Questions about the row below.
1) Which number is the entry just left of the largest entry?
2) Which number is the entry just left of the centre entry?
3) Which number is the entry just left of 0.63?
[-1.29  0.31  0.63 -3.23  6.06  4.81 -1.45  0.69  0.27 -1.29  1.61]
1) -3.23
2) 6.06
3) 0.31

Read these off the matrix that follows.
1) Find the entry just left of 3.00.
2) Find the largest entry.
3) Find the first entry in reading order.
[[-3.01  3.57  4.67  3.27 -1.08  0.19  0.27  1.88  3.19  0.81  0.98  0.97
  -3.15]
 [ 3.47 -0.15 -0.54 -0.50 -1.58 -2.42 -0.77 -0.43 -0.59 -1.88 -1.74 -3.47
  -7.10]
 [-1.17  0.39  0.75 -0.78  1.90 -0.94 -0.80  0.72  2.56 -1.41 -0.49  0.87
  -1.40]
 [-2.73 -1.74 -2.26 -1.91  0.43  1.23  0.56  2.34  0.94  3.00  2.07  3.12
  -0.41]]
1) 0.94
2) 4.67
3) -3.01

a = ((503, 739, 813, 744, 174, 649, 591, 369, 648, 376, 551, 480, 239, 388, 551), (635, 328, 404, 645, 663, 484, 773, 177, 452, 298, 575, 179, 243, 415, 777), (705, 270, 181, 165, 342, 793, 817, 725, 521, 804, 315, 405, 181, 363, 195), (521, 309, 485, 486, 243, 405, 805, 658, 636, 540, 483, 455, 758, 173, 599), (652, 651, 216, 769, 480, 212, 817, 383, 808, 275, 404, 200, 178, 431, 382), (502, 534, 816, 220, 343, 402, 612, 621, 568, 789, 599, 510, 312, 384, 647), (577, 278, 406, 508, 310, 304, 382, 278, 447, 577, 819, 729, 491, 255, 522), (215, 295, 726, 597, 398, 773, 242, 280, 300, 690, 625, 518, 245, 358, 441), (715, 232, 196, 749, 701, 480, 441, 691, 366, 235, 194, 222, 536, 663, 677))
The entry just right of 568 is 789
Give the entry just right of 483.
Answer: 455
The entry just right of the centre entry is 808
The entry just right of 591 is 369
Give the entry just right of the largest entry.
Answer: 729
Give the entry just left of the centre entry.
Answer: 817
Give the entry just right of 366.
Answer: 235
The maximum: 819
The entry just right of the smallest entry -> 342
The entry just right of 769 is 480
Give the centre entry.
Answer: 383
Give the entry just left of 636.
Answer: 658

M = ((2672, 5871, 3797, 5013, 5989), (8632, 7158, 8354, 6862, 6224), (9202, 6970, 8790, 6656, 5767), (8742, 6611, 8170, 6755, 5985))
The entry just left of 5985: 6755
The largest entry: 9202
The entry just left of 6656: 8790
The minimum: 2672
Report the entry just left of 8354.
A: 7158
The entry just right of 6611 -> 8170
Report the entry just left of 5013.
A: 3797

Read these off the grid that follows. Indices start at 0.
1) What is the entry just left of -5.44?
2) What is the entry in the top-right corner?
3) What is the top-left entry?
4) What is the entry in row 0 and column 1?
5) What is the entry in row 1 and column 0?
6) What is the entry just right of the smallest entry?
7) What is the entry just left of -4.65?
8) What is the entry at row 2, column 2?
[[ 1.15  1.06 -0.30  4.12  1.88  0.83 -2.73  0.58 -4.30 -1.33]
 [-2.07 -0.58  1.13 -1.82 -1.00  5.26 -4.23 -0.82 -1.16 -0.53]
 [ 1.05  0.12  3.05 -4.20 -0.73  6.27 -0.72 -3.31  4.08  0.59]
 [ 0.28 -1.20 -0.23  3.10  3.06 -5.15  2.18  0.58 -5.44 -0.87]
 [-1.97 -1.87 -0.35 -2.33 -1.63  4.64 -1.58  2.27  4.25  3.09]
 [-1.89  0.24 -0.63  0.93 -0.93 -3.27  3.95 -0.34  0.42 -1.77]
 [-0.19 -1.06 -0.52  2.48  3.53 -4.65  2.96  3.25  0.99  2.63]
 [ 1.52  1.88  1.09  0.11  3.14  3.07 -0.20 -0.37  1.03  3.05]
 [-1.74 -1.10  0.06  0.07 -3.34 -1.31 -1.19  1.25 -4.67 -0.44]
 [-2.05 -1.85 -1.66  5.80 -0.46 -3.92  1.74  5.52 -1.79 -0.95]
 [ 1.68 -0.55 -0.25  1.32  3.20 -2.50  0.55 -4.81 -1.26 -1.58]
 [-0.02 -0.21 -1.12 -1.19  0.98 -0.14  1.24 -3.18  5.52  2.46]
 [-0.61 -0.95 -0.42  1.93 -1.01  1.52 -1.56  6.37  1.21  0.67]
 [ 0.82 -1.41 -0.29 -3.50 -4.04  1.00  0.74  2.07  2.82  1.18]
 [ 2.84 -1.04  0.13 -4.81  1.24  2.10  0.92 -6.08 -0.26 -1.08]]
1) 0.58
2) -1.33
3) 1.15
4) 1.06
5) -2.07
6) -0.26
7) 3.53
8) 3.05

Questions about the matrix below.
1) Report the entry just right of -40.
2) Report the entry just left of the smallest entry.
[[38, -40, 31, -37, -33], [33, -32, 23, -33, -31], [-25, 24, -24, 29, 19], [31, -44, 24, -34, -39], [37, -35, 34, -43, -36], [24, -41, 31, -37, -31], [-28, 24, -27, 21, 16], [-22, 31, -24, 22, 15]]
1) 31
2) 31

array([[ 0.10,  0.14, -0.10, -0.12],
       [-0.18, -0.22, -0.04,  0.02],
       [-0.15, -0.23, -0.01,  0.05],
       [-0.19, -0.23, -0.01, -0.02],
       [ 0.05,  0.10, -0.05, -0.11]])
The fifth entry from the end, reading row by row -> -0.02
Report the entry just left of 0.02.
A: -0.04
The largest entry in the first row: 0.14
Report the smallest entry in the last row.
A: -0.11
The first entry in the row that holds the largest entry: 0.10
The bottom-left entry -> 0.05
Report the smallest entry in the last column.
A: -0.12
The entry just right of the largest entry -> -0.10
Report the entry just left of -0.11.
A: -0.05
Report the third entry on the diagonal from the top-right corner.
A: -0.23
The entry just right of -0.18 is -0.22
The entry directly below 0.02 is 0.05
Report the 5th entry in reading order.
A: -0.18
Report the bottom entry of the column that holds the largest entry.
A: 0.10
